First come named moves, each a turn or a mirror, each shown by rows before and after it. For each pair of rows after them, which moves, in which order, take the first row to the second? The first pair is done for you.
move j662:
[-2 -7 -5 16  0 -5  8 -3 24  0  0 -5 -5  6] |-> [-2 -7 -5 15  1 -5  6 -2 24  0  0 -5 -6  4]
[  6   5   5  -8  -8  -6  -1  12   8  -2  15 -22   3   1] |-> [ -4  -1   1   2   7 -10 -17  12   2   8  13 -17  -6  -8]
[ 14  -5   4   6 -21  -1   9  -3  10  -2   1   5  -6  13] |-> [  3 -12   0  17  -3  -5 -10  -4   5   7  -2  12 -16   4]
move j773:
[  2  13   3   2   5   7   2   5   4 -14  -7  -4   0 -13] |-> [  3   8   3  11   1   6   0   0  11 -17  -3  -3   2  -5]
[-10   9  -1  15   0 -17  -4   7   5   8  -3   5   3 -13] |-> [-11   9  -2  17  -1 -17  -6   7   7   7  -3   4   4 -11]
[ -6  -7   8  -3   4  -4  -4   3  14   3   6 -11 -10  -6] |-> [ -6  -7   8  -4   4  -4  -4   4  14   2   5 -11 -11  -6]
[ -1  10  -8   6  -8  -5   6  14  -7   2   3  -3  10 -11] |-> [ -1   5  -8  16 -13  -6   5   9   1  -1   8  -2  11  -3]
move j914:
[ -3   0   3   9 -10   0   4  -3  -1   6   3  -1  12   1] |-> [ -6   8  -1  -1   6   0   7   3   2  -2  -9  -2   1 -10]
[  2   2  -3 -18 -15  10   6   2 -18   2   1  -2  18   0] |-> [ -6   5  -8  -8 -13   2   8  11  -6  12   4 -11  18 -11]
[  2   4 -11   5 -12  -5  10  -6  13  -3  -9   4  -1   9] |-> [  1   6 -12   3  -8  -6  11  -5  15  -3 -11   4  -4   8]
[-11  -6  -2  -4  -3  -1  -4   4  -7  17   2  -2   4   3] |-> [-11  -2  -2 -13   5   0  -4   5  -9  10  -6   0  -3   0]
Now pairs of rows:
(two moves a pair)
[  3   8  -1   5  -6   6   5  -9   1 -13  -8 -12  -9  -7] |-> [  0   7  -2  11  -8   3   5  -6   4  -8  -5 -15  -7  -9] => j914, j914
[ -6  12   0   0   6  -1   2   7  12  -9  -5  -5   0 -10] |-> [ -5  -2   5   5   6   4 -15  -6  -5  -8  -1  10  -3   2] => j914, j662
[ -2  -3   1   7  -6  -4  10   4  22   2   5 -11   2  -1] |-> [ -4  -4   1  -5  18   1  -6  -1   6  -7 -10   4 -17  -4] => j914, j662
[ -2  -4  -4 -11   6  -1   8  -2   3  -3  -2   4 -20   4] |-> [ -8  -6  -7  -2   5  -6   8   4  11   7   3  -2 -17  -2] => j914, j914
[-13  -1  -5  24   6  -4 -13 -13   5 -10  -3  14  -6  12] |-> [-17  12  -8   3  22  -5  -9   1  -7  -5 -14  10 -13 -11] => j914, j773
[  7   7  14   2  -9   4   0   1 -20 -10  -7   2  -8   1] |-> [ -2   6  10  15 -12  -6   2  10 -12   8   0  -8  -3 -11] => j914, j773
[ 12  -7   4 -17  -3  23   9 -10  14 -21 -13   6  -9   9] |-> [ -2 -27   2  18  -4  12 -17 -16  11   8   4  10  -8   7] => j662, j914
[  3  15   4  -3 -25   4  17   0   8 -16  -2  -6  10   7] |-> [-10   0   2   6   8   4 -22 -10 -15  -9 -10  17 -14   2] => j662, j914
[ -4   2  -2  -8   8   2  -3   1 -10   2 -11   5  -6  -3] |-> [ -3  -4   0   0  -4   1  -5  -2 -15  12   0   5   3   3] => j914, j773
[ -3  -2  -2  12  11  -9 -12   8   4   5  -4   3  -3 -13] |-> [11  8  2 -4 -8 -3 13 10  7 -6 -2 -4  9 -4] => j662, j773
[  3  10  -1 -19   4  10  -7   0 -25   0  -6  11   7  -9] |-> [-13   7 -11  18   7  -5  -6   5  22   2  -1  -3   5 -13] => j773, j914
[-11 -26  -6   3  -2 -11  -6  -2  -4  29  20  -5 -18   7] |-> [  2  -9  -1 -26 -15  -5  20   6  -8  22  18 -15  -7   5] => j662, j773
[  1  -6   0 -10  19   6  -3  -2  -5  -6 -11  12 -10  -5] |-> [  9  -5   3  -8   1   9   8  -7   7 -18  -5  10  -1  11] => j662, j773
[ -4  -3   3   6 -10  -4  -5   3 -15  16  11   8  -3  -2] |-> [  1   0   5  -5  -5   2  -6  -1 -22   6   4  14  -8   2] => j914, j914
[  6  11  -4   2  10  16 -19  -1  -4 -27 -11   9  14   7] |-> [ -3  16  -6   0   8   6 -16  16 -13   5  -5  -3  21 -19] => j914, j773
[  8  20  -2  14 -21   6   8  12   7   9   2   2  31  -7] |-> [ -3  22  -9   5  17   5  -9  15  -1   5 -19  12   5 -25] => j914, j662
[ -3  -9   4  20  -7   2 -18  -7 -13  15  10   8   6   1] |-> [ -7   4   1  -2  10   2 -14   5 -22  16  -4   6  -3 -18] => j773, j914
[ -1   4   3   6   0  -5   6   1  12 -17   4 -14   1 -10] |-> [  2  -1   5  12  -9  -4   4  -4   8 -15  11 -12   6  -3] => j914, j914
[ -9   9  -1   0  -4  -6   1  13  -9  32   7 -11   8 -26] |-> [ -4  -3   1  27 -23  -6   2  -2  14  19  18  -9  17   1] => j773, j662
[-4  7 -9 -9 -1  6 -1 11 14 -5 -6 -4 -2 -6] |-> [ 2 -2 -2 -9 -9 13 -9 -3 -1 -8 -1  7  2 11] => j662, j914
[ -5  -9  -6  22 -11  -3   1 -13  30 -19   2  -2   0  20] |-> [-10  -4 -10  11  14  -3  -6  -8  26 -26 -14   3 -18   9] => j662, j914
[  0  -3  -5   2  -4  -5  10  -3  19 -10  10   8  -9   5] |-> [ -6   1  -7  -9  12  -5   5   5   5   0   2   9 -16 -12] => j662, j773
[  8 -11   4 -13  11   5  -2  -7 -24   4   8  25  -5  17] |-> [  6  -2   0   1 -14  -6  23  10   7  17  23  -3  17   9] => j914, j662
[  0 -11   1  -3  -1  -6  -2  -1  -5  10   4  -3  -6  -1] |-> [  6  -4   2 -12  -3  -5   8   1  -3   3   1  -6  -5   0] => j914, j662
[ 3  1  0 10 -7 -2  0  0  6 -1  8 -2  1  1] |-> [  0   5  -1   1   2  -3  -1   7  -4   6   2  -3  -3 -12] => j662, j773
[ -3 -13 -16  -8  -6 -18   0  -3  15  -2   9  -2 -14   8] |-> [  0 -16 -14  -9  -8 -16   0  -7  11  -4  10   1 -12  14] => j914, j914
[ 16  -2   4 -25   0  12  -1 -15 -22 -13  -5  18  -8  23] |-> [  8 -12   1  -8   8   8 -17 -20 -19  -9  -3  23 -15  24] => j662, j773
[-12   4   8  -3  17   5 -13  -2  -6   3   6   7   0 -22] |-> [-11  -1   8   6   9   3 -15  -3  -5  11  14   5   6 -19] => j914, j914
[  3  17  10  -3  -1  14  -5 -11  -7  -9 -11  13   7  -2] |-> [-6 13  4 21 -9  4 -5 -6 10  6  0  2 14 -7] => j773, j914
[-12 -21  -6 -10   0 -11 -10  -6 -10  22   7  -4 -19  -1] |-> [-14 -15  -9 -14  13 -11  -7  -4  -2  11  -4  -3 -27  -4] => j773, j914
[-4  6  1 19 -8  1 -8  2 -5  8  6 -2 11 -7] |-> [  2  19   0  -5   2   8   4   6  -6 -10  -9  -2   3  -9] => j914, j662
[-20   7  -5  -8  35  16 -16   1   4 -24 -21   7 -17 -18] |-> [  1  -5   8  13 -35  17   7 -11  10 -13  21  -4  28  20] => j662, j914
[ 10   5   5 -29  -6  -2  13  19 -13  -4   1 -13 -11  -1] |-> [  0 -21   3  19  -4  -8 -14   0   9  -5  13  -3 -17  20] => j662, j773
[ 14  13  17  -7 -12   6  10   9 -24   3   1   6  23  -9] |-> [  0  -7  13  29   3  -1 -20  -3 -16  11   5  16  11  -5] => j773, j662
[  5  17  -2  17   7  17   9  -6   8 -35 -17   5  11   3] |-> [ -5   2  -3  45   6   7 -10  -9   7 -11  -4   7  13   0] => j914, j662
[11  2  4 13  5  6 -2  5 -7 13 -8 -8  2 13] |-> [ 12   9   3   6   6   6   6   9  -2   8 -13 -13   2   8] => j914, j662
[  8  15   4   0  -7   1  17   6   2  -4   5 -12   6  -8] |-> [  9  13   7   2 -12   1  15   4  -1  -4   9 -11   8  -4] => j914, j914
[ -5 -18  -6  -1  -5 -14  -9   4 -20  37  18  -2  -7  -6] |-> [ -1 -27  -6  20  -4 -10 -13 -15  13   2  14   6 -16  24] => j914, j773
[-11   9   1  -8   3   1   8  -9 -13   9  -7  -8  -4  -4] |-> [-13   7   1  -1   0  -2   7  -8  -9  15  -4 -10  -1  -5] => j914, j914
[ -7  -7   5  34  -7   2 -17   9  -1   7   9   3  -3   3] |-> [  7  17   5  -5  -4  11  13  18   5 -25 -11  -3  -5   3] => j914, j662
[ -6  14   1   1  -4   5   1  23  -1  19   0 -10  12 -13] |-> [  1   5   7   3 -19   9  -3  13 -11  18   9  -3  19   4] => j914, j914
[ -3   6  -1  24  10  -2  -3  -7  13  -7   8   0 -15 -20] |-> [ 11   3   8   5   3  10  -5 -19 -14 -16   7  15 -12  -4] => j773, j914
[  5   4   1 -36   3   5  13   3 -16  -2  -4   1  -5  -2] |-> [ -5 -22  -1  12   8  -2 -17 -16   4  -1   6  13 -13  16] => j773, j662
[-10 -12  -6  23  15  -2 -23  -3   2   4  -5  -1  -1  -8] |-> [ 11   9   0  -9 -16   7  18   3   4 -13  -4 -14  19   2] => j773, j662
[ -3   1  -5  -2  -2   5  -5  -4 -16  -8   4   9  -1  10] |-> [-13   3 -11   8   1  -4  -2   7  -5   8   7  -2   2  -5] => j914, j773
[  3  -9   9   8  -1   6   4  -1  19 -30   5  -2  -5  17] |-> [ -4   3   5 -19  22   5   2  14  -6 -16  -8  -2 -15 -14] => j773, j662
[  0   7   6  24  15   8 -24 -16   0 -24 -15  21   3   2] |-> [ -3  12   3  38  -9  -2  -3  -4  26 -10   0  -2  22  -3] => j662, j914
[ -2 -11  -9   5   4   5 -14 -16   3  -5   2  18 -21  33] |-> [  2   3 -11   5 -19   0  17  -1  30  -3  10  -6  -3  28] => j914, j662
[ -3  -2 -18   6  12  -2   9   8  21   4  -5  -7   6  -7] |-> [  3 -12 -12  14  -5   0   6  -3  14   8   7  -3  16   8] => j914, j914
[  5 -16  -2  -2  -8  -7  -8  -5   7   2  15   8  -8   6] |-> [ -1  -6  -8  -6   3 -12   0   7  19   0   7   0 -13  -8] => j662, j914
[ -2  -4   4   4  -4   3  -8   3 -23  19   8   3  10  -4] |-> [  2  -1   5  -8   2   8  -9   1 -29   8   1   9   5  -2] => j914, j914
[ 13  15   7 -35 -16   2   3 -13  -4  -4  -2   9  -3   1] |-> [ -7   1   1   5 -15 -14 -14  -7   9  32  14   0   0 -15] => j914, j662
[  6  -6   2  -6   7  10 -15  -4 -22   1   8  11  -5   3] |-> [  9   5   0  -2 -17   5  11   6   1   5  18  -9  13   3] => j914, j662
[ -1  19   3  -5  19   5  -6   1  -7 -14 -21   9   0 -20] |-> [  4  -1  11  18 -12   7 -15 -14 -17   1   4  15  18   4] => j914, j662
[  1   2  10   2 -19   1  -1  10  -3  -5  -9   4   9  -5] |-> [ -1   2   7   8 -18  -2   0  11   6  -6 -10   3   8  -6] => j914, j773
[  1   5  -1   4 -16  -1   2   8   7  19   8 -13   5   0] |-> [ -1  12  -4 -13  11   3  -5   9  -1   5 -12  -4 -14  -9] => j914, j662
[  3 -16   2  14   5  -4 -12   3  -7  19  13  -1   2  -4] |-> [  5  -7   0  -8  21   1  -9   8 -15   8  -4   4 -10 -13] => j773, j914
[  0  -2   1   8   2   7  -8  -7   3 -12  -6   9   0   6] |-> [ 0 -5  3 11 -8  5 -8 -3 -7  4  4  7 10  2] => j773, j914
[ -7  -7 -11  13  14   0   2  -3  11  -4  -4   0 -18  -1] |-> [  3 -13  -3   4   3   8   0 -14 -11  -6   2  11 -12  15] => j773, j914
[-10   7  -1  19  22  -4 -14   0   8  -6  -8   9  -4 -13] |-> [ 11   6  10   4  -3   9  -3 -13  -4 -23  -2  14   8  14] => j914, j662
